The rows below fall into families. The same turns and mirrors carry the whole set onto itself and the rows of a family onto each other. For each named row, which other rows are in its family? Write them in the order they are listed.
These 28 rows form 7 families of 4 rows each.
velif: [-3.29  0.26  1.49  1.06  2.05 -2.53 -0.32  1.19 -1.94  1.26  0.67 -3.33
 -1.18  0.97 -1.16  1.23  4.01 -1.75  0.29 -1.46  0.66  1.66  4.43  2.25
 -1.03  1.50  0.69 -0.10]
Sifol: [-1.60  2.37  0.16  0.18  1.21 -3.62 -1.89 -0.52 -0.42  0.28 -1.21 -0.82
 -1.98 -0.02  2.46  0.69 -0.19 -2.57  0.18 -0.90  1.33 -2.67  4.19  1.41
 -2.41 -0.67  0.67 -0.51]
guser: [-2.16  3.28 -0.44  1.23  1.46 -3.62 -2.23 -0.47 -1.25  0.91 -1.71 -0.16
 -2.20  0.21  2.17  2.09  0.38 -2.22  1.19 -1.51  3.17 -2.51  3.23  3.68
 -1.86 -0.23 -0.34 -0.45]
buge: [-0.90  2.05 -2.10  1.84  2.83 -2.49 -0.73 -0.60  0.37  2.10 -1.95 -3.00
 -1.97 -0.38  1.86 -0.79  0.63  0.01  1.84 -4.22  2.47 -3.39  3.28  2.04
 -4.27 -0.26 -0.87  2.39]
pif: [-0.83  1.49  1.17  1.00  3.61 -1.10  1.65  4.13  0.05  2.47 -0.23 -2.34
 -1.24  0.77  0.08  2.14  2.66  1.13 -0.68 -3.03  0.09 -1.34  1.97  1.72
 -4.84 -0.06  0.54  2.80]
Tav: [-2.12  2.02 -0.13  1.36  1.20 -3.68 -2.30 -0.23  0.16  0.32 -0.51 -0.89
 -1.58  1.10  1.61  0.88  0.12 -1.55  1.67 -0.59  2.64 -1.55  5.21  2.37
 -1.32  0.73  0.15 -0.78]
Gedi: [-0.63  3.02 -0.45  1.43  3.27 -2.57  0.02  0.79  0.27  1.08 -3.42 -2.83
 -0.86 -0.83  2.37  0.18  1.63 -0.90  1.72 -3.93  1.75 -2.96  3.66  1.66
 -5.51 -0.97 -0.04  3.42]
kem: [-2.67  1.03  2.10  1.08  2.51 -1.33  0.12  1.40 -3.06  1.70  0.83 -3.12
 -2.46  1.57 -1.30  2.60  2.83 -2.29 -0.61 -0.88  2.53  0.20  3.33  2.76
 -2.09  1.29 -0.05 -0.40]
Zukeb: [-2.69  0.87  2.59  1.43  2.04 -2.50 -0.65  0.28 -1.92  1.82  0.68 -2.39
 -0.60  2.13 -1.23  2.15  2.46 -2.66  0.88 -2.73  1.41  1.96  1.19  1.82
 -1.07  1.07 -0.04  0.53]
pitan: [-1.81  0.23 -0.35  0.72  3.21 -0.45  0.94  2.98 -0.68  2.54  0.73 -3.48
 -1.92  0.62  0.75  1.43  3.08  2.06 -0.10 -2.69  0.14 -0.78  0.52  2.55
 -3.78  0.23  0.54  2.56]
pudo: [-0.95  2.28 -0.47  1.61  3.27 -1.18  0.73 -0.42  0.51  0.31 -1.85 -2.88
 -0.11  1.03  2.10  0.71 -0.61 -0.09  2.41 -3.90  2.22 -3.18  4.30  2.07
 -4.59  0.91 -0.71  2.49]
nakip: [-2.27  1.73  0.54  1.91 -0.03 -3.69 -2.67 -0.58 -0.04  1.00 -1.94 -0.54
 -1.07  0.61  1.99  0.20  0.53 -2.20  1.28 -1.13  3.05 -1.58  2.53  1.86
 -1.50 -1.12  1.50  0.20]
Kigut: [-1.88  1.80  1.88  1.84  1.04 -3.97 -2.31 -1.39 -1.30  0.44 -0.91 -0.35
  0.21  0.99  2.49  1.31 -0.06 -2.21  1.54 -1.87  1.76 -1.21  2.38  2.18
 -0.82  0.75 -1.18 -0.07]
pugan: [-2.91  1.27  0.81  0.77  3.58 -0.46  1.89  1.75 -0.69  1.56 -0.60 -2.41
  0.31  0.76  0.23  1.84  2.53  1.78  1.77 -3.87  0.30  0.85  0.19  2.28
 -1.70  0.58 -1.22  2.36]
Dotep: [-2.32  2.27  1.40  0.22  4.17 -0.92  1.48  2.39 -0.36  2.73  0.05 -4.16
 -1.08  1.10 -0.09  1.55  1.64  0.72  0.01 -3.33  0.39 -0.27 -0.02  3.10
 -3.93  0.10 -0.49  3.20]
som: [-1.84  0.68  1.02  0.53  2.10 -1.80 -0.20  1.97 -1.85  1.71  0.30 -3.16
 -2.19  0.97 -1.92  1.63  3.56 -3.39 -1.42 -1.86  0.14  0.65  3.06  1.27
 -2.22  0.20  1.03  0.41]
mevu: [-2.34 -0.32  2.27  1.74  1.85 -2.27 -0.24  1.09 -1.68  2.77  0.21 -2.31
 -0.83  2.61 -1.04  0.65  4.21 -2.06 -1.15 -2.86  0.88  0.10  2.57  1.41
 -0.97  0.17  1.10 -0.19]
Beli: [-0.19  3.59 -0.58  2.49  3.40 -1.82  0.12 -0.81  0.49  1.07 -2.68 -2.43
  0.08 -0.27  1.79 -0.01  1.42  0.75  1.49 -4.67  2.31 -3.24  2.21  1.67
 -2.96 -1.36 -0.57  1.25]
gev: [-2.53  2.32  0.31  0.44  1.17 -4.13 -1.41 -1.29 -0.60  0.27 -0.27 -0.56
 -2.47  0.32  2.29  0.93  2.38 -2.17  0.42 -1.44  3.08 -3.34  4.28  3.00
 -2.75 -0.17  1.48  0.12]
Fasu: [-2.03  1.20  0.95  1.31  3.03  0.38  2.11  2.79 -1.42  1.46 -0.40 -4.14
 -0.17  0.75  0.06  1.54  2.22  0.95  0.64 -1.87  0.20  0.20  1.90  2.50
 -4.48  1.43  0.13  3.31]
bav: [-2.02  1.31  0.99  0.55  1.16 -3.22 -1.54 -0.35 -1.16 -0.63 -1.49 -2.04
 -2.02  0.50  2.86  1.16  0.52 -2.88  1.11 -0.91  3.80 -2.28  3.92  2.53
 -2.69  0.48 -1.26 -0.32]
fopit: [-1.06  2.84 -1.08  2.12  3.00 -1.82  0.36 -0.66  0.45  1.54 -2.77 -1.55
  0.39 -0.01  1.02  0.84 -0.09  0.25  3.07 -4.35  2.81 -1.75  2.36  2.18
 -1.91  0.64 -2.21  2.15]
rora: [-0.72  3.07 -1.27  2.70  2.63 -2.37 -0.77 -0.88 -0.84  1.16 -2.95 -1.94
  0.07 -0.01  2.14  0.06  1.06 -0.65  3.06 -3.68  0.53 -3.38  3.57  2.32
 -4.06  0.43 -0.44  2.73]
lusi: [-2.36  1.01  0.83  0.66  3.22 -0.36  1.02  2.95  0.25  1.97  0.00 -2.10
 -1.09  2.53  0.01  1.79  2.15  0.55  0.75 -3.73 -0.72  0.26  0.80  2.49
 -4.24  1.84  0.97  2.67]
fizer: [-0.04  3.31 -0.40  2.07  2.73 -2.24 -0.22 -0.05  0.01  1.19 -1.95 -3.23
 -0.48  0.18  2.04 -0.01  0.24 -0.32  1.77 -3.50  1.76 -3.23  2.36  2.46
 -4.27 -0.68 -2.87  2.79]
Fik: [-1.39  1.33  0.56  0.92  3.06 -0.86  1.93  2.91  0.93  2.00 -1.21 -2.98
 -0.97  0.51 -0.22  1.08  2.28  1.03 -1.11 -4.00  1.19  0.45 -0.32  2.50
 -2.73  0.27  0.62  2.34]
lesog: [-2.56  0.40  1.36  0.16  2.33 -1.81 -0.21  2.07 -2.15  1.29  0.07 -2.57
 -2.03  2.04 -1.03  1.47  4.83 -2.63 -0.47 -3.06  1.07  0.95  2.41  2.46
 -1.90  0.85 -1.17 -0.35]
keli: [-1.78  0.50  1.09  1.40  0.86 -2.87  0.32  1.77 -1.35  1.31  0.79 -2.23
 -2.84  1.24 -1.21  1.11  5.08 -2.75 -1.27 -1.09  1.53  0.01  3.42  2.60
 -2.42  1.09  0.43  0.65]

Same family as Gedi: pif, gev, keli
Same family as Beli: nakip, mevu, Fik
Same family as Kigut: Zukeb, pugan, fopit
Same family as Sifol: buge, pitan, som
Same family as Dotep: velif, Tav, fizer

The rows below fall into families. The same turns and mirrors carry the whole set onto itself and the rows of a family onto each other. For each named row, which other rows are in its family? Write them in the order they are listed.
These 20 rows form 4 families of 5 rows each.
kib: [-0.71  0.24  1.10 -1.07  3.48 -1.42  0.00  2.24  2.23  1.22  1.66 -0.61
  0.60 -1.07  0.82 -1.67  1.11  1.51 -0.07  1.19  1.64  2.24  0.11 -1.33
  1.05 -2.79  2.43 -0.67 -1.04  0.66  1.10 -2.23]
lisim: [ 0.47 -0.03  0.20 -3.28 -0.25  2.06  1.88  2.68  2.43  2.15  0.00 -0.66
 -1.23  3.02  2.04 -0.32  2.49  1.70  0.01 -0.95  1.85  1.62 -1.02  1.70
  2.13 -1.09 -0.57 -0.47 -0.67  0.50  1.10 -1.74]
Fipig: [ 1.31 -0.41  0.40 -1.69  0.16 -3.16 -0.14  3.68  0.78  1.11  0.98 -0.76
 -0.94 -0.57  1.06 -1.36  0.19  0.37 -0.58  1.39 -0.61 -0.07 -1.46 -1.35
  2.52 -1.48 -0.29  0.30 -3.27 -0.40  1.63 -1.51]
vit: [ 0.29 -0.94 -1.81 -2.41  0.88 -0.62  0.78  0.18  1.89  2.23  2.46  1.13
 -0.18  1.84  1.98  1.11  1.37  0.58 -1.15 -3.62  0.46  0.93  0.09  1.33
  0.92 -0.91  0.31 -2.20 -0.22  0.83 -1.38  0.77]
Busug: [-1.31 -2.50 -0.46 -2.89 -1.84  1.82  0.33  1.37  1.85  0.34  0.46 -1.20
  0.33  1.70  1.47 -0.65 -0.08 -1.96 -0.03  2.33  2.41  1.87 -0.05 -1.34
  1.52 -1.49 -2.10 -2.70 -1.05  1.36 -0.86 -3.42]
kod: [-1.37 -0.57  0.13 -1.17 -0.24 -1.38 -0.58  2.07  0.86  2.92  1.98 -0.74
 -1.28 -1.88  1.72  0.36  0.94 -0.24 -1.22  1.60  1.24  1.88  0.27 -0.86
 -0.16 -3.33  0.11 -3.90 -2.29 -0.51  0.17 -0.51]
veg: [-4.56 -0.67 -0.06 -0.47  2.20  0.45  0.11  2.21  1.19  0.53  0.09 -0.91
  1.48  1.08 -0.55 -0.10  0.70 -0.45 -2.85 -0.48  0.63  0.39 -2.75  0.22
  2.19 -1.37 -0.42 -3.94  0.48  0.12  2.09 -0.48]
Mer: [-2.50 -1.40 -0.79 -0.46  0.94 -2.04 -0.88  1.97  2.73 -1.26  1.30 -0.40
 -0.46  0.25  1.50  1.73  0.05 -1.83 -1.57  1.72  2.14  1.07 -0.42 -1.42
  2.63 -1.00 -0.83 -2.17  0.31  1.70  2.95 -1.63]
ged: [-0.35 -4.50 -0.05 -0.47  0.99 -1.06  1.78  2.05  1.39 -0.80  0.14  0.05
 -0.44 -0.68  0.37 -1.36 -1.18 -1.54 -2.09  0.87 -0.49 -0.01 -1.45  1.09
  2.48 -0.38 -0.18 -0.84 -0.46  2.87 -0.20 -0.07]
Fes: [ 1.01 -1.40 -2.23 -2.13  1.57  0.55 -0.59  1.34  1.95  1.37  1.70 -0.66
 -0.64 -1.06  1.51  0.40 -0.92 -1.49 -0.57 -0.88  1.32  0.59  1.23  1.05
  0.05 -0.55  2.37 -1.23  0.54  3.10 -1.03 -0.99]
besa: [-0.43  0.74 -0.57 -3.70 -1.28  2.27  0.30  0.13  1.83  2.37  0.97  1.42
  0.95 -0.25  0.36  0.29 -0.01 -1.16 -0.58 -1.50  2.12 -0.57  0.76  0.02
  1.76 -0.28 -1.16 -3.81 -2.13  2.15  0.21 -2.62]
tizad: [ 0.20 -0.60  0.13 -3.57  1.09 -0.43  2.36  1.75  0.56  0.38 -0.46  0.99
  0.77  1.85  0.20 -1.35 -0.87 -1.49 -1.07  1.54  0.64 -2.20 -3.55 -0.46
  1.49 -0.15 -1.97 -1.40 -0.84  0.57 -0.90 -0.87]
borir: [-0.49  0.62 -0.51 -0.72  1.60 -0.28 -0.53 -0.26  2.76  1.02  2.30  1.25
  0.47  0.50  0.83  1.90  0.01  0.04 -2.23 -1.47  1.24  0.54 -0.05 -0.16
 -1.44 -0.37 -0.29 -1.87  1.33  0.80  0.33  1.54]
Roke: [ 0.94 -1.91  0.80  0.23  0.60 -0.30  0.08 -0.28  2.14  1.23  2.29 -0.61
  0.48 -1.02 -0.13 -0.49  0.04  0.96 -0.78 -0.03 -0.20 -0.43 -0.59 -2.73
 -0.22 -2.13 -0.15 -2.02 -3.13  1.48 -1.18 -1.70]
navos: [-0.31 -0.56  1.38 -3.30 -0.17 -1.59  0.89  1.82  1.16  2.05  0.83  2.34
  0.94 -1.20  0.26 -1.73  0.75  0.24 -1.87  1.65  0.79  2.08 -0.41 -1.47
  2.48 -1.79  1.21 -2.07 -3.37  1.87 -2.02 -2.25]
rukoz: [-2.88  0.67 -0.47 -0.43  0.81 -0.05  0.01  2.03  2.61  2.20  1.27  0.01
 -0.78  1.01  1.77 -1.00  0.22 -0.36 -0.69 -0.81  1.11  1.27 -1.97  0.01
  3.35 -3.51 -0.55 -3.05  1.39 -0.99  3.69 -0.39]
Pelu: [-1.11 -0.07  0.17 -2.84 -1.01  2.07 -0.18  1.49  2.43  2.12 -0.24  0.98
  0.24  2.55 -1.13  1.39  0.71  0.24 -1.30 -0.58  1.28  0.70 -1.83 -2.10
  2.66  0.29 -1.77 -3.69 -1.08  2.18  1.83 -2.60]
Kuguz: [-0.58 -0.88 -0.62 -4.05  3.19 -1.24  1.73  1.97 -0.01  1.06  0.01  0.20
  1.67  0.38 -0.48  0.15 -0.56 -1.56 -0.81 -0.74  0.18 -0.65 -1.48  1.26
  2.84  0.29 -0.20 -1.45 -0.35  0.76 -0.72  1.25]
suguv: [ 0.44 -0.37 -0.90 -1.94 -1.33  0.89 -1.15  2.24  3.17  0.92  0.91 -0.12
 -0.58  1.48  2.84 -1.76  0.65 -0.50 -1.39 -0.29  0.79  3.43  0.27  0.45
  4.22 -2.16  1.18  0.58  0.64  1.24 -1.11 -2.03]
Bude: [-0.28 -0.50  0.76 -2.60  0.82  0.53  1.79  2.96  1.42  0.81 -0.29  0.54
  0.75  1.52  1.54 -3.51  0.98  1.31 -1.41 -1.05  0.12  2.65 -0.11  2.66
  1.84 -0.04  0.01  0.50 -0.85  0.55  1.73 -0.48]

Same family as kib: Fipig, kod, Roke, navos
Same family as vit: lisim, veg, Pelu, Kuguz

